The rows below fall into families. The same turns and mirrors carry the whole set onto itself and the rows of a family onto each other. For each named row, which other rows are in its family? Write them in the order they are listed.
These 35 rows form 7 families of 5 rows each.
Dum: [-18 -11 -15  -2  -5   9   3 -13 -16   7   9  -2   8 -15   1  12  17   4
   0   0  14   3]
napo: [ -4  14 -15  11   0  13   5   5  -7  -7  -3  13  -2  -7   3   7  23  18
  -6  -4   2   9]
Geti: [-29   7 -10   1  -5   1  -2   3  -8   0  -7  13  -3   1  12  23  12  -2
  10  -2  17  -2]
Lek: [-16  11  -8 -12  -4  -1  -2  -2   0  14  -7  18 -13  -7  -2   5   2   1
  -7   1  16   7]
dup: [ -7   0 -14  10  -7   2   2  -4 -14  -5   2  10  13 -11  -9   8  26  13
  -6   3  17   4]
Bemut: [-24  -7  -2   8 -12  13  -3  -5  -2   1   3  11 -19 -19  -4   0  16  -5
 -10   8   8  13]
lebe: [-19  -2  -1   6 -10   3   7  12  -2  -1  -7  -2   5   6  -7   0  15   5
  -1  -1  -2  -1]
Bod: [-20 -15 -10   1  -2   3   3 -11  -7  11   7   6  -1  -2  -2   1   7   7
  -7  14  17   4]
loziz: [-13   2 -11  21 -11  11   3   3 -19  -1  -2   3   7  -5  -1  -8  16  17
   1   0   8  13]
leb: [-28   0 -10   9  -1   8   0   3  -9   2  -1  11  -6   3  15  23  11   0
  10   2  14  -2]
gebep: [-30   3 -13   3  -3   4   3   3  -8  -4  -3   7   0   7  15  16  16   5
  10  -2   9   0]
Pibez: [-13   3  -4  22 -10  13 -10  -3 -19   4  -4  14  -5 -18  -5  10   8   2
  -4   7  23  13]
pek: [  2  10 -10  12 -10   5   6   8 -14   7  -3  18   0 -16  -7  12  15  10
   1  -3  17  -2]
pul: [-25   5 -11   4  -7   2   5   9 -10   3  -5  11  -1   4  13  18  12   2
  14  -4  13  -4]
fuz: [-17  11   2   0 -10   1   1  15   1   1 -14   6  -4   1  -8   7  10  -2
  -2  -5   2   1]
rinir: [-18   5   5   8  -7   8  -4  12   1   5 -11  10 -12  -5  -7  17   4  -9
  -5   3   8   0]
tezas: [-18   0  -1   2 -20   5   0   3  -5   9  -2  15 -18 -21  -9  -1  11  -7
  -5   1  13   6]
zan: [ -8   6 -15  -6 -10   9  11   4 -14  16  -1   5   0 -15   3   9   9   7
   9 -13   9  -1]
tov: [-22  -3  -7   0 -18   4   5   0  -4  -1  -1   5  -6 -12  -6 -14  23   4
  -6  -2   2  10]
sunud: [-15  12 -14 -12  -4  11  -4  -7  -8   6  -3   9  -7 -20   3  19  11  -3
  -2  -8  13   8]
pabi: [-17   5  -5   2 -18   9   6  10  -2   6  -5  11 -19 -14  -3 -10  15   2
  -2  -5  -1   9]
dibo: [-30  -4 -11   6  -5   2   2   0 -12   0   0   8   3   4  11  20  15   1
  10   2  17  -4]
rugip: [-20  -3 -14  -5   0   4   7  -5  -1   5   1   3  -2   5   4  -8  12  15
  -7   5   2   9]
Vegot: [ -9  19  -6  16 -11  13  -6   6 -15   4 -11  17 -11 -15  -2   5   7   5
  -1  -3  13  15]
fidil: [-13  -5 -11   6   2  22   3  -5 -11  14   8   6 -12 -18   9  20   8   2
   2   1  10   4]
pur: [-11   5 -12  -7  -8   0  11   6  -4  17  -5  10  -6   0  -1  -6   3  12
   1  -2   7   2]
gado: [-24 -12   0  13  -4   8   1   3  -1  -5   0  -4   2   5  -5   7  16   2
  -6   9   2   2]
Pafor: [-23 -10   5  13  -4   8  -5   3  -1   1  -3   3  -5  -3  -8  18  10  -8
  -7  11  11   1]
Lun: [-18  -3  -9  23  -5  15  -7  -7 -18  -5   1   6   2 -10  -1   2  16   9
  -6   8  14  18]
beko: [-21 -16  -4  12 -15  11   7   0  -7   4   7   4 -11 -13  -4  -9  18   3
  -5   7   5   6]
batil: [-16   3 -18  -5   0  16   8  -5  -9   2   3  -2   0  -8  10   6  18  12
   1  -9  -2   9]
rus: [-12  17 -11  10 -15   5  -1   6 -17  -1 -12  10   3  -9  -5  -5  15  12
   0  -7  11  15]
duv: [ -3  -2 -10  24   0  18   5   2 -12   2   6  13  -5 -12   1  15  17  14
  -3   7  11   3]
Vitun: [ -7  12 -10   8  -1   9  -6  -5  -8  -6  -2  19  -3 -16  -4  20  21   6
 -11   3  16  10]
gep: [-16  -4  -6   3   3  12  -1  -5  -1  16   3  15 -19  -6   3   9  -1   3
  -8  13  14   6]

The rest of the family of leb: Geti, gebep, pul, dibo
The rest of the family of tov: Bemut, tezas, pabi, beko
The rest of the family of pek: napo, dup, duv, Vitun
The rest of the family of sunud: Dum, zan, fidil, batil
The rest of the family of rus: loziz, Pibez, Vegot, Lun

